Each path below is one point turned by a fixed rotation once a step. After each direction that follows a path, write how fast that rotation turns it, in degrees each step (0 if it stays still).
Each turn is a multiple of 5 degrees from 10 to 175, or 0.

[0.628 1.195 -3.290 -0.352 -0.903 -0.158 -0.904 -3.463 -0.460 0.839 0.821 2.103 -1.052 -1.505 -1.531 1.138 -1.686 -0.288 0.650 0.213 2.919 2.694 -1.098 -1.465]
[2.905 0.154 -2.026 1.278 -0.929 -1.822 -0.271 -2.551 -0.282 0.857 0.659 1.639 -1.806 -0.769 -1.494 1.384 -2.868 -0.442 1.405 -0.649 2.249 3.150 -1.477 -0.547]
[2.917 0.026 -1.129 0.999 0.045 -0.911 -1.387 -3.341 0.374 1.611 0.642 0.769 -0.478 -2.173 -1.872 0.771 -1.191 -1.599 1.993 0.275 2.145 3.120 -1.242 -1.874]
[1.746 1.329 -2.901 0.618 -0.325 -0.158 -0.407 -2.771 1.785 0.489 1.110 1.030 -0.532 -1.086 -2.728 1.675 -1.486 -0.681 2.627 -0.738 2.566 2.718 -0.329 0.060]
[3.646 0.122 -1.699 0.590 0.096 -1.007 -0.249 -1.908 -0.620 1.025 0.362 0.872 -0.621 -0.247 -1.752 1.346 -1.171 -1.223 2.747 -1.891 3.350 3.335 -1.410 0.427]
[1.699 0.554 -2.276 -0.401 0.668 0.522 -0.981 -2.585 -0.559 1.412 0.447 1.048 0.407 -1.068 -2.411 1.003 0.282 -1.638 2.112 -0.549 4.116 3.017 -1.687 -1.037]
[1.073 1.246 -3.949 -0.506 -0.435 0.142 -0.158 -2.149 -0.650 0.661 0.596 2.074 -0.816 -0.035 -1.773 1.691 -1.227 -0.231 1.272 -1.103 3.940 3.080 -1.245 0.276]
[2.714 -0.508 -1.936 0.024 -0.339 -0.715 -1.037 -2.512 -2.362 1.266 -0.030 1.625 -1.048 -0.591 -0.764 0.577 -1.128 -0.340 0.738 -0.771 3.903 3.278 -2.351 -0.917]
[0.894 0.781 -2.990 -0.225 -0.660 -0.337 -1.258 -3.679 -0.625 1.602 0.421 2.013 -0.965 -2.001 -1.579 1.350 -1.269 -0.611 0.465 0.789 2.846 2.430 -1.551 -2.106]
[2.436 0.501 -2.736 0.723 -1.426 -1.280 -0.436 -2.735 -0.018 0.583 0.924 2.033 -1.546 -0.900 -1.303 1.785 -2.841 -0.163 1.392 -0.227 2.289 2.804 -0.810 -0.356]
Speeds:
[1.439 -1.035 1.155 0.468 0.159 -0.714 0.037 0.410 -1.061 0.282 -0.432 -0.322 -0.215 0.319 0.529 -0.433 -0.048 -0.173 0.113 -0.416 0.086 0.326 -0.568 0.156] -> 130
[0.713 0.026 0.641 0.822 0.102 -0.437 0.212 -0.259 1.510 -0.087 0.430 -0.730 0.087 -0.459 -0.623 0.151 -0.197 -0.449 1.073 0.073 -0.925 0.041 0.610 0.117] -> 45

[-3.350 3.201 -1.336 -2.376 -2.640 0.202 -1.216 0.065 0.836 -1.297 -1.030 -0.689 1.540 0.945 -0.379 2.235 -1.667 1.385 -0.013 0.921 0.184 -0.179 -1.651 -1.366]
[-3.739 1.377 0.494 0.333 -2.840 1.861 -1.388 1.652 -0.513 -0.292 -2.382 -0.798 -0.223 0.425 -1.966 1.381 -1.084 2.493 0.172 0.165 -0.790 0.186 -0.392 -3.554]
[-3.785 2.688 -1.080 -1.277 -2.060 0.011 -3.175 -0.336 0.404 -0.515 -0.464 0.393 3.002 1.270 0.306 1.684 -1.549 1.421 1.142 1.501 -0.263 0.624 -0.445 -2.192]
[-2.369 2.254 0.419 -1.525 -3.291 1.303 -0.472 1.163 0.564 -0.959 -2.439 -1.583 0.471 0.580 -2.203 1.015 -2.174 2.792 -0.292 0.869 -1.404 -0.422 -1.451 -1.825]
[-4.913 2.468 -1.805 -0.636 -1.842 0.502 -1.906 0.190 -0.360 -0.398 -1.042 -0.240 0.685 0.699 -0.215 2.792 -0.656 0.944 0.814 0.043 0.814 0.283 -0.342 -2.994]
[-2.478 1.640 1.425 -0.869 -3.245 1.181 -2.774 0.677 0.244 -0.029 -2.141 -0.494 1.922 0.917 -1.445 0.366 -2.253 3.042 0.529 1.500 -1.718 0.727 -0.591 -1.947]
[-3.592 3.114 -2.012 -2.277 -2.243 -0.086 -0.465 0.198 0.329 -1.368 -1.198 -1.210 1.089 0.771 -0.798 2.503 -1.371 1.151 0.378 0.915 0.223 -0.544 -1.602 -2.185]
[-3.966 1.451 0.779 0.691 -2.833 2.042 -2.121 0.998 -0.381 -0.478 -2.286 -0.286 -0.297 0.896 -1.296 1.038 -1.668 2.635 0.231 0.211 -1.016 0.974 0.192 -3.056]
[-2.658 2.506 -1.315 -1.912 -2.077 -0.713 -2.708 -0.075 0.522 -0.141 -0.895 0.152 3.082 1.084 -0.203 1.952 -1.753 1.587 1.430 1.864 -0.213 0.418 -1.142 -2.208]
[-2.943 2.386 0.329 -1.003 -3.259 1.771 -0.312 0.735 0.357 -1.079 -2.385 -0.916 -0.601 0.888 -1.854 1.041 -2.146 2.582 -0.801 0.516 -0.936 -0.315 -0.903 -1.907]
Speeds:
[-0.065 -0.800 0.623 0.277 1.049 0.071 0.233 0.732 0.253 -0.872 0.853 -0.103 -0.355 0.295 0.314 -0.734 0.788 -0.441 0.713 0.378 0.032 -0.317 -0.522 1.062] -> 0
[0.443 -0.510 1.367 0.516 -0.601 0.902 0.114 0.347 0.057 0.057 -0.624 -0.158 -0.684 -0.021 -0.724 -0.976 -0.499 0.799 -0.465 -0.203 -0.835 0.108 0.244 0.075] -> 175
[-0.767 -0.589 0.295 1.172 0.397 0.328 -1.146 0.063 -0.595 0.615 0.248 0.846 0.010 0.069 0.502 -0.110 0.456 -0.147 0.382 -0.249 0.135 0.806 0.805 -0.821] -> 125
